Named moves, each a turn or a mirror, and the order they were made in; the first pair answered:
Y:
| -33.1 | -12.7 |  21.7 |  -2.6 | -33.7 |  29.5 |  -5.2 | -15.1 | -15.5 | -36.0 |  18.1 |  11.5 |  24.0 | -> | -36.5 | -10.5 |  21.9 |  -3.5 | -31.3 |  29.5 |  -4.3 | -13.5 | -14.0 | -36.2 |  18.7 |  10.7 |  25.9 |
| -12.6 |  -1.5 |  41.9 |  41.4 | -16.6 |   0.1 |   7.7 |   9.1 |   0.0 |  -6.9 |   9.0 |   6.6 |   9.4 | -> | -21.1 | -24.7 |   5.6 |  -5.9 |  -2.9 |  -3.2 | -24.4 |  18.1 | -23.9 | -13.5 |  40.0 |  -5.4 |  -9.3 |
| -15.8 |  -7.1 |   4.0 |   8.9 |   1.5 |  11.9 | -22.9 |  -6.1 |  -6.9 | -13.1 |  11.5 |  -1.4 |  14.9 | -> | -15.8 |  -3.5 |  10.7 |  18.2 |  -0.5 |  17.4 | -15.6 |  -9.4 |  -2.7 |  -7.8 |   5.3 |   1.2 |  20.5 |
U:
|  38.0 |  14.5 |   0.2 |  21.5 | -11.8 |  15.8 |  12.9 | -39.8 |  13.9 |  15.7 | -35.0 |  12.4 |  -0.8 | -> |   0.2 |  -9.8 |  -5.9 | -32.7 | -34.1 |  15.8 | -17.1 | -52.9 | -11.5 | -15.2 |  -6.0 |  17.8 |  -8.7 |
| -19.9 |   2.5 |   8.3 |  44.7 |   8.5 |  -4.2 |   1.6 |  33.9 | -11.3 | -16.5 |  42.4 | -17.3 |  17.0 | -> | -12.6 |  -3.3 |  10.5 |  59.9 |   9.9 |  10.3 |   0.7 |  19.1 |  -0.6 | -11.9 |  35.8 | -18.1 |  22.7 |
|  -9.0 |   4.5 |  13.4 |  -4.1 |  -8.8 |  16.0 |   5.1 | -44.4 |  15.3 | -18.3 | -31.1 |  -6.1 |  -3.0 | -> | -36.3 |   7.3 |   6.1 | -39.4 | -12.9 | -10.9 |   2.4 | -14.6 |   0.0 | -21.9 | -11.8 |  -1.8 | -14.1 |
| -4.2 | -8.0 | -6.3 | -2.3 |  8.5 | -3.4 | -2.4 | 15.5 | -5.5 | -1.0 | 11.8 | -2.2 |  4.2 | -> |  4.2 | -5.1 | -3.8 |  9.9 | 12.9 |  2.5 |  2.9 |  9.8 |  0.1 |  9.2 |  4.1 | -5.8 |  9.5 |
Q:
|  20.7 | -40.7 | -27.1 | -23.6 |  14.7 |  16.5 | -32.8 | -39.3 |  -1.6 |   5.7 |   7.9 | -11.2 | -29.9 | -> |   8.6 |  -6.8 | -24.7 | -17.8 |   4.5 |  48.4 | -19.5 | -49.9 |  10.0 | -16.1 | -25.9 |  -6.6 | -11.1 |
| -9.1 | -3.9 | 28.3 | 22.8 | -1.8 | -2.5 | -7.3 | -7.0 | 14.2 | -1.5 | 12.2 | -1.3 | -3.3 | -> | -13.5 |  -3.3 |  27.4 |  24.1 |  -1.9 |   1.9 |  -9.6 |  -7.0 |  13.7 |  -4.0 |  11.4 |  -1.1 |  -2.7 |
|  26.9 |  17.5 |  15.1 |   9.4 |  -6.4 | -36.9 |  20.1 |   4.6 |  14.8 |  31.6 | -17.9 |  15.3 | -13.8 | -> |  32.0 | -18.6 |   4.8 |   0.3 |   2.3 | -40.3 |  -3.5 |  -2.4 |   5.2 |  32.0 |  11.6 |   9.1 | -25.1 |
|   5.3 |  15.5 |   0.1 |   2.6 |   4.9 | -12.8 |  14.5 |   1.7 |   6.6 |   6.7 | -20.8 |   3.4 |   2.8 | -> |  12.0 |   1.7 |  -1.0 |   2.4 |  10.2 | -26.3 |  11.0 |   7.5 |   1.2 |   9.6 |  -8.8 |   3.3 |  -4.9 |

(2 to 3 moves a pair)
|  34.8 | -11.2 |   0.6 |  -9.8 | -11.8 | -46.8 |  -8.5 | -24.0 |  -2.6 |  29.7 |  -9.4 |  17.5 | -25.9 | -> |  32.0 |   0.6 |  21.0 |  13.4 | -19.6 | -42.2 |   6.6 | -20.2 |   5.6 |  28.9 | -19.3 |  23.4 |  -7.1 |  Q then U then Y
|   3.2 |  13.0 |  12.9 |  23.0 | -10.2 |  26.0 |  16.7 |   9.3 |  18.5 |   2.4 | -31.9 |  -2.2 |  29.7 | -> |  -2.3 | -38.4 | -12.1 | -16.7 |  -3.6 |  29.4 | -29.6 | -14.0 |  -2.8 | -12.1 |   2.8 |  -9.5 |   7.2 |  Q then U then Y
| -12.6 | -48.9 | -13.7 |   4.7 |  13.7 |   5.3 | -14.0 |   0.1 | -33.0 |  -4.4 |  51.5 |   9.3 |  -8.0 | -> |   6.1 |  14.5 | -19.3 |  51.2 |  36.0 |   1.4 |  33.5 |  39.8 |  -5.9 |  18.2 |   3.3 |   5.2 |   9.7 |  Q then U then U
|  -9.4 |  19.6 | -53.8 | -21.7 |  38.4 |  10.5 | -15.6 |  12.2 | -31.4 |  -0.3 |  11.1 |   0.2 |  20.8 | -> |  12.8 |  36.9 |  -6.9 |  33.2 |  26.4 | -18.7 |  24.7 |  27.0 |  -8.9 |  26.0 |  -2.2 |  18.0 |  28.2 |  Y then Q
|  8.3 | 31.3 | 17.6 | 35.0 | 12.9 | -7.5 | 16.3 | 51.9 | 18.3 | 11.2 |  3.3 | -4.5 | 25.7 | -> |  16.9 |  12.2 | -25.9 |  13.2 |  42.0 |   9.6 | -12.0 |  48.9 |   6.4 |   6.1 |  16.2 | -23.7 |  10.3 |  Y then Q then U
|  -2.1 | -31.2 | -16.3 | -14.0 |   3.8 |   5.7 | -13.1 | -25.8 |  15.0 |  -6.2 |   9.9 |  -7.6 | -11.7 | -> |  -1.3 |  12.9 | -19.2 |  -5.9 |  10.7 | -19.3 |  22.8 |  22.2 |  21.5 |  11.1 | -12.4 |  -2.9 |  -5.9 |  Q then U then U
|  -5.7 |  12.1 |  19.9 |  11.5 | -10.7 | -16.2 |  16.3 |  16.3 |  -6.4 |  13.6 |  16.2 |  17.4 |  18.8 | -> |  17.4 |   8.4 |   3.1 |  25.5 |  11.6 | -10.5 |  13.5 |  20.6 |  -1.4 |  23.0 |   8.3 |   7.0 |  15.3 |  Y then U
| -25.2 | -21.8 |  -6.8 | -13.8 | -22.6 |  -6.6 | -22.8 | -13.4 | -13.1 |  -7.6 |   2.5 |   3.3 |   7.5 | -> | -29.4 |   1.6 |  13.4 |   1.6 | -32.2 | -22.1 |  -1.0 |   1.6 |  -4.5 |  -5.9 | -11.4 |  12.6 |  16.6 |  Y then U
| -48.7 |  32.2 |  -0.3 | -43.6 | -22.8 | -10.4 |  10.9 |  16.0 | -13.4 | -25.6 |  -9.5 |   9.8 |   0.6 | -> |  12.7 | -26.2 |  -6.5 |  -8.9 |  21.4 | -48.9 | -10.4 |  27.3 | -13.7 |  18.9 |  30.8 |  -9.2 | -31.1 |  U then Q then Q
| -17.4 |  -8.4 | -27.7 | -26.9 |   0.8 |  15.5 | -21.2 |  48.8 |   8.3 | -13.4 |  29.0 |  -2.4 |  -6.0 | -> |  -6.7 |  21.4 |  16.1 |  19.8 | -16.2 |   1.7 |  20.6 |  56.7 |  31.6 |  10.4 |   2.1 |  13.1 |   6.0 |  Q then Y then Q
|   3.8 | -10.1 | -24.0 | -11.5 |  30.7 |   6.2 | -30.3 |  19.6 | -35.5 |   3.5 |  24.1 | -29.3 |  27.3 | -> | -30.5 |   4.6 |  11.5 | -20.5 |  -7.7 |  -0.8 | -15.7 |  21.0 | -37.0 | -15.5 |  23.9 |  -8.3 |  39.8 |  Y then U then U
| -16.6 |   0.4 |  24.2 |   4.8 | -21.5 | -21.9 |  15.6 |  36.9 |  -3.3 |  -9.0 |  26.8 |   3.3 |   8.2 | -> |  11.3 |   6.4 |  22.8 |  36.9 |  -5.4 | -12.2 |  21.1 |  29.0 |  10.8 |   9.6 |   7.6 |  -9.0 |   9.0 |  Y then U
| -21.5 | -20.9 | -10.8 | -51.0 |  -6.2 |  22.1 | -44.7 | -25.8 | -24.9 | -14.0 |   0.1 | -12.2 |  -5.7 | -> | -12.7 | -21.8 | -15.7 | -60.7 |  -1.1 | -16.9 | -40.1 |   7.0 | -26.3 |   5.1 |   8.8 |  -4.9 | -21.0 |  Y then Q then Y
| -47.8 |  24.0 |  -9.4 | -14.4 |  -4.1 |  -4.9 |   2.9 |  52.2 | -12.3 | -33.6 |  13.0 |  -1.6 |  19.1 | -> | -34.6 |  34.9 |  11.9 |  10.6 | -11.9 | -15.3 |  19.6 |  55.9 |   1.2 | -22.9 |   3.4 |   4.1 |  26.4 |  Q then Y
| -22.2 |  -4.3 | -13.2 | -19.4 |   5.6 |   7.5 | -22.3 |  28.7 | -13.5 | -20.9 |  22.7 | -15.3 |   2.0 | -> | -22.9 |   9.1 |  30.9 |  22.4 | -16.5 |  24.8 |   0.6 |   1.3 |   3.5 | -24.0 |  -1.8 |  -9.4 |  24.3 |  Y then U
|  14.6 |  20.6 | -42.9 | -21.2 |  31.2 |   2.7 |   5.7 |  20.3 | -17.6 |   4.1 | -23.6 |  -5.2 |  -1.5 | -> |  30.4 |  11.0 | -28.3 |  -6.1 |  33.9 | -19.4 |  14.5 |  33.8 | -10.5 |  22.6 | -15.4 |   1.7 |  -8.0 |  Y then Q then Y
|   0.6 | -18.0 | -42.4 | -40.5 |  14.2 | -15.9 | -22.1 |   5.9 | -18.6 |   1.1 |  26.9 |   0.7 | -33.5 | -> | -18.8 |  22.8 | -46.3 | -36.3 |   1.6 |  39.4 |  -8.7 | -22.7 |  -4.4 | -28.8 | -11.6 |  -1.7 |  -0.1 |  Q then Q
| -14.1 |  15.7 |   1.8 |   7.8 |  -2.3 |  13.8 |  -4.0 | -20.4 |  17.9 | -24.9 | -14.9 |   1.1 |  14.9 | -> |   2.7 |  21.2 | -20.4 |  -3.0 |  22.9 | -16.9 |   2.6 |  19.8 |  16.7 |   0.8 | -11.8 |  -1.3 |  -1.8 |  Q then Y then U
|  12.7 |  25.7 | -36.5 | -12.8 |  26.2 |  22.8 | -13.7 | -16.0 |   0.4 |  -4.0 | -27.8 | -20.0 |  -6.2 | -> |  -8.0 |  45.7 | -16.5 | -24.9 |  -1.6 |  17.4 |   3.7 | -12.4 |  -0.8 |  -8.1 | -39.6 |  -4.5 |   0.9 |  Y then U then Q
|  -1.7 |  11.0 |  -2.5 |  14.5 |   3.8 |  40.5 |  -3.7 | -22.2 |   8.2 | -14.2 | -26.1 | -15.0 |  15.4 | -> |  13.7 |  20.0 |  11.5 |  24.5 |   5.2 | -22.4 |  22.4 |  17.0 |  11.6 |  21.1 | -25.0 |   7.9 |   1.2 |  Q then Q
|  16.0 |  33.0 |  10.7 |  31.3 |   0.2 |  -9.6 |  32.8 |  18.2 |  14.6 |  21.2 | -31.4 |  13.3 |   4.6 | -> |  27.9 | -15.6 | -14.2 |  -1.7 |  20.7 | -40.5 |  -1.8 |  34.7 |  -8.0 |  31.2 |  15.0 |   4.0 | -30.4 |  Q then Y
|   6.6 |  46.0 | -62.5 | -18.6 |  -6.7 |  -2.9 |  13.2 |  36.9 | -11.7 |   8.6 | -35.8 |  -1.0 | -19.4 | -> |  22.8 |  26.1 | -74.7 |  -7.3 |   4.2 |  31.6 |  -6.8 |  -5.2 |  -7.4 |   4.4 | -39.4 | -16.5 | -21.6 |  U then Y
| -44.5 |  39.0 |  26.2 | -33.5 | -41.6 | -35.4 |  23.5 |  27.3 | -12.3 | -12.7 |  -9.2 |  26.8 |   8.2 | -> | -40.1 |   8.9 |   8.2 | -51.5 | -30.4 | -42.5 |   1.9 |  34.8 | -25.7 | -14.3 |  23.3 |  22.0 | -13.3 |  Y then Q
|   7.2 | -30.9 | -26.0 | -45.7 |   0.2 | -10.0 | -33.5 | -26.9 | -15.6 |  -2.2 |  16.8 |  -0.9 | -31.1 | -> |  31.3 |  -2.3 |  38.3 |  29.5 | -14.8 | -31.6 |  16.4 | -20.6 |  14.8 |  29.9 | -18.5 |  17.6 |  -9.4 |  Y then Q
|   1.5 | -25.0 | -11.3 |   3.9 |  26.2 |  26.9 | -17.9 |  -4.5 |  -7.2 |  -5.8 |  18.9 | -16.8 |   8.1 | -> |  9.2 |  3.6 | -1.7 | 25.1 | 27.7 |  3.1 | 11.4 | 29.4 |  3.3 | 10.1 |  5.9 | -9.5 | 11.8 |  U then U then Y
|  29.9 | -16.3 |  12.0 |  30.9 |  22.8 |  -9.7 |   2.5 |  17.5 |  15.1 |  22.4 |  -5.3 | -20.2 |   5.0 | -> |  11.0 | -15.4 |  25.4 |  25.6 |  -5.8 |  34.0 |  -5.1 | -23.5 |  15.5 |  -7.5 | -16.6 | -16.4 |  20.2 |  U then Y then Q
|   9.6 |   5.0 | -19.3 |   2.0 |  13.4 |  -8.0 |   1.7 |  21.4 |   6.1 |  10.5 | -13.3 | -11.1 |  -6.5 | -> |  -3.6 |  -0.4 | -19.3 | -20.1 |   6.6 | -11.1 |  -8.5 |  20.3 |  -1.9 |  -1.7 |  -0.3 |  -5.0 | -11.7 |  U then U then U
|  -7.3 | -14.1 | -20.5 |  -0.9 |   3.9 |   7.1 | -12.2 |  -8.2 | -12.6 |   1.5 |  27.7 | -14.5 |  -8.5 | -> | -13.9 |  23.1 | -17.2 |   7.7 |  -4.4 |  24.5 |   9.8 |  -9.3 |  -4.1 |  -3.3 |  -7.7 |  -6.7 |   9.6 |  Q then Q
|  -0.8 | -17.5 |  36.3 |  21.7 |  -6.5 | -23.8 |  12.0 |  21.4 |  -1.6 |  10.0 |  27.6 |   5.0 |  -1.3 | -> | -21.6 |  -9.4 |  25.5 |  18.4 | -15.1 |  35.1 |  -0.9 | -16.9 |   0.5 | -21.8 |  11.3 | -11.0 |  19.9 |  Q then Q then Q
|  -1.8 |  10.8 |  28.1 |   1.2 |  -7.2 | -11.3 |  14.7 |  -7.7 |  -0.5 |   7.3 | -33.8 |   8.9 |   2.8 | -> | -14.5 |  -7.1 |  -5.4 | -33.5 |   2.3 |  -4.7 | -13.5 | -12.9 | -21.1 |  -8.9 | -14.4 |  -0.2 |  -9.4 |  Y then Q
|  25.1 |  20.1 | -39.6 | -16.5 | -17.7 |  -7.1 | -24.5 | -44.3 |   4.3 |  20.7 | -25.5 |   1.1 | -31.3 | -> |  31.8 |  28.1 |  -9.8 |   5.7 | -26.4 | -33.7 |  -3.8 | -27.3 |   8.9 |  37.9 | -28.0 |  13.7 | -30.3 |  U then Y then Q
| -23.4 |  32.0 |   1.9 | -45.3 | -24.4 | -12.4 |  13.9 |  -3.9 |  -4.0 |  -9.8 | -36.7 |  13.7 | -16.1 | -> | -10.1 | -21.8 |  -7.4 | -54.7 | -14.4 | -23.1 | -19.1 |  -5.6 | -16.7 |  -6.7 |   8.7 |   5.3 | -37.1 |  Q then Q then Q
| -21.4 |   2.8 |  -9.1 |  -7.1 | -11.3 |  -3.5 | -13.3 |  21.3 |  -5.4 |  14.3 |  26.0 |   3.6 |   7.4 | -> | -20.7 |  -7.8 | -17.8 |  -9.4 |  -5.6 |   8.1 | -25.5 |   6.3 |  -5.7 |  11.4 |  24.1 |   0.5 |   6.5 |  Y then U then Y
| -25.5 | -15.0 |  -6.4 | -30.6 | -10.2 |   3.4 | -17.1 |   3.6 |  -7.3 | -18.6 |  29.8 |  -0.2 |  -2.3 | -> |  -6.3 |   9.0 |  35.3 |  17.9 | -25.6 | -12.3 |  20.9 |   9.2 |  13.7 |   4.7 |   7.0 |  10.9 |  11.0 |  Y then Q
|   0.4 |   6.9 | -10.8 |  21.3 | -15.2 |  22.2 |  -7.0 | -24.8 |   5.1 | -12.9 |  -4.0 |   3.0 |  12.2 | -> |   5.2 |  16.5 | -35.3 |   0.4 |   6.6 | -11.1 |  -2.7 |  19.9 |  -2.8 |   2.5 |   1.8 |   4.9 |  -7.0 |  Q then Y then U
